One hidden turn or mirror swaps the rows below in pairs. Which row is each named row swapped with?
The rows were stretched afterwards, more along some directions than others.
dur: [  1  -8  11  -9  36  10  -6   4 -15   4   8  -5  17   1  -7 -32  16  21
  -7 -17  -9  -6 -11]
Soz: [  7  -9 -22 -23   5  -2  15   5   1   7 -15   5  17  13   1  -8  -9  30
  42  -1 -15  -4 -16]
favud: [ 17 -35 -19   2 -27  -6  26 -29 -19  21   4 -12  13  13  -2 -18  24  29
  25   2  20  -7 -14]
laguv: [ -2  -1 -25  12 -41  -7  50 -21 -28  17 -18   6  13  -5   3  10   1   1
 -13  -8  25  14 -20]
fefe: [ -6  -3  17 -11  60 -12 -14   9  -4   3  17   3  -6  -1 -21 -25   0  19
   7 -17  -3  -8  -3]
luvov: [ 11 -14 -35 -13  -6  16  28 -12  -1   4  -9 -17  14  11  -8 -32  14  12
  31  18  -3  -2 -10]
Navak: [ -3  -1 -26  10  50  18 -15   4  13  -7 -15  -4  20  -3 -19 -27  27  23
   7  16 -22 -14   5]
kasip: [ 12 -17 -24 -13  11 -12   9  -7 -32   4  -4  -1  23  12 -13 -18   2  42
  36  -6  21  -6 -21]
diz: [  6  10 -32  13 -20  19  47  -6 -31  13 -59   6  37   3  -8  -5  21 -15
 -25   2  -1  16 -22]
kigad: [ 18 -14 -28 -15  16   4  20 -18 -15  25 -20   4  30  21 -20 -25  12  28
  36 -11   5  -5 -35]
Mazo: [ 19 -34 -17   0 -10  13   7  -5 -17  14  -1 -12  -1  11   0 -18  14  26
  45  17   7 -10  -3]
ganab: [  0   2 -31   7  43  34  -4  17   1  -6 -42  -1  29  -9 -10 -30  44   1
   7  18 -34  -4  -1]
noto: [  6 -20  -9 -11 -21   5  29 -17 -18  10  -8  -4  18  12 -12 -25  14  26
  35   0  -2   2 -20]
sigi: [  3  -7 -22  21  37  28  -8   6   5  -7 -30   6  17 -11  -3 -27  38  11
  10  16 -27  -8   9]
pekun: [ -2  -2 -19  15  38  16  -7   7   7 -10 -19   6  18  -7 -23 -28  42  16
   1  17 -21  -8  -2]
Rane: [  6  16 -20   6 -16  15  50  -1 -15   5 -39  10  -6 -12  -9   3   9 -33
 -14  10  -3  12   4]
beke: [ -4  16   0 -10  57   6  -2  12 -12  -5   6  -6  11  -2 -16 -37   5  10
   1 -22 -12   0 -17]
fitu: [  8   5 -21   3 -28  -4  35  -7 -19  -1 -24   2  15  -4  20   9  -7  -7
 -43   1  -3  17  -6]
deti: [ 24 -26 -10 -18  -2  -7  20 -22  -4  16  13   9 -18   7 -22 -14  13   7
  16   7  15 -12  -9]
sor: [  3  12 -17   4 -27   1  44  -5 -27   8 -41   1  16  -6  -2   9  -3 -12
 -12   7  -1   7   0]
Kof: [ 13  15 -30  20 -35  -4  42 -21  -7   0 -30  13 -10 -13   9  15  -1 -37
 -41 -11   0 -10  -9]
Sur: [ -1  -5 -26   8  43  21  -9  17   4 -17  -7  -1  20  -4  -4 -33  32  12
  -1  27 -29   4  11]
Zon: [ 11   4 -10   2 -23   8  46  10 -42   7 -41  11  -3 -17  -7  12   5 -28
 -18   8   1  11  -9]
kanu: [  3 -14  -1  22 -23   2  33  -5 -28  27 -14 -11   8  -2  -1   5   4  16
 -10   4  11   1  -8]
Getad: [ 10 -22 -25 -10  -3 -10  21  -9  -2  20  -2   6   2   4 -17  -6   1   1
  57  10  20 -10 -26]
Rivu: [ -4   1  -9  18 -12  -2  53  -5 -18  15 -13   1   4   0 -21  -3  -6   9
 -14  -2   5  -1 -16]
Koru: [ 22 -14 -15 -13  -4   1  20   5 -10  -7   0  -4  -5   2 -18 -13  11   8
  28  12  -5 -17  -9]
Lopaz: [ -5   2   9 -10  60  -7  -4  16  -9   0  22  -9  18   7 -34 -34   8  31
  10 -21  -2  -1 -13]
Lek: [ -4  -8 -13  13  25  20 -12   3   6  -8   2   3  11   3  -3 -26  42  29
   2  20 -20  -8  16]
zavob: [ -8   0   7 -15  59  -2  -2  16  -7   5  22  -8  24   6 -15 -35   2  44
   0 -17 -16   4 -11]
gavet: [ -3   7 -22  -4 -21   7  51  -5 -30  13 -40   8  25   1  -2   3  -2   0
 -13   5  -3  18 -13]
domi: [  2   1  19  -7  35   2  -2  -1  -8  -8  14  -3   9   2 -15 -24  14  18
 -12 -20   1  -3  -4]
vobi: [ -4  11 -21  14  -6  -7  51  -8 -20  15 -18   0   9   3 -17   6  -5  -8
 -10   0  15   1 -19]
fotob: [  4  -4  15  -6  53   3  -7  13   0  -1  22 -14   5   0 -18 -38  12  22
  -7  -8  -6  -2  -3]
kode: [ -7  -3 -28  21  47  24  -6   1  18  -7 -25   5   9  -6   1 -30  37   3
  18  19 -26 -22   2]
sasiv: [ -5  13  -4  -6  54  10  -5  19 -14  -9   2  -9   7   0 -15 -36  -4  11
  -5 -20  -9  -5  -8]
Tof: [ -4   1 -12  18 -27   4  50 -13 -18  17 -37  -7  25  -7  -4  -9  12  -6
 -12   6  -5  11 -17]
goki: [ -2   4  14  -1  58  -5 -18  -4   5   5  28 -15   6   4  -2 -31   7  36
   5 -19  -7  -8  -1]
Miren: [ 19 -17 -17 -16 -13  -8  22 -12 -21   9  -9   1   2   8  -7 -15  -1  15
  26   1  11  -9  -8]
lif: [  1   5 -11  26  29  19 -10  10   9 -11  -8  -6  13   3 -17 -21  37  12
  -3  18 -15 -10  12]
mito: [ 28 -30 -23 -13  -7  -1  18 -13 -23  13 -12  12  -9  -1 -10 -11  16  21
  32   8   7  -9 -12]
bupug: [  2   9 -23  19 -15   0  51  -1 -24   3 -25   0   0 -12   3   0   1   1
 -22  -5  -8  -8 -12]
nuv: [ 21 -19 -24 -20  -2  -2  25 -10 -15   9 -15   4  12   9 -11 -20   2  14
  28  10   9   6 -12]
nobeg: [ 12 -16 -35 -10   1  -2  26 -15  -7   9  -3  -5   9  18 -18 -23  11  21
  40   7  16  -9 -18]
sefaf: [ 14   4 -21 -19 -18  -1  26  -9  10   5 -20   3   7   5 -10  -3   3   0
  25 -14  -9 -19 -19]
fitem: [ -2   7   4  -2  54   2 -12   2   3  10  24 -22  14  14 -10 -37   9  32
   5 -20  -5 -15 -12]
Kazi: [-10  -2 -35  20  51  13  -6   3   5  -5  -8  -3  18  -2  -8 -31  36   7
   1  17 -21 -10  -1]
Kepil: [  4   8  19  -7  58  -3 -11  15   2   3  25 -15   5   0 -15 -30   3  12
   0  -9  -4   0   2]
todu: [ -4   3 -17   6  37  17 -14   5   4 -18 -17   4   4 -11  -3 -19  30  -7
  -3  22 -20   3  21]
kide: [ 10  -9   5  -2  51   1  -8   5 -23   2  13   8   1   0 -21 -27  12  22
 -11 -23  -3  -8 -15]
guze: [ -3  -6  -9  23 -16  -2  44  -2 -25  23 -22  -1   7  -1 -10   7   5 -10
  14   4   6  -6 -16]
zad: [ -6  -3 -19  15  41  29  -8   8   8  -9  -7   3   9  -2  -6 -27  36  20
   7  21 -29  -8  11]
Tizi: [ -7  12 -30  10  12  -1  30  13 -33   5 -42   0  29  -5  -5  -2  -5  -2
  11   5   5   0 -20]
kiram: [ -5  -2   0  17  27  20 -16  18   8 -18  -8   0   7  -4  -8 -23  40   5
   0  24 -21  -9  16]

ganab is swapped with kide
beke is swapped with pekun
Koru is swapped with bupug
Kof is swapped with sefaf
Getad is swapped with laguv
diz is swapped with kigad
fitu is swapped with Soz

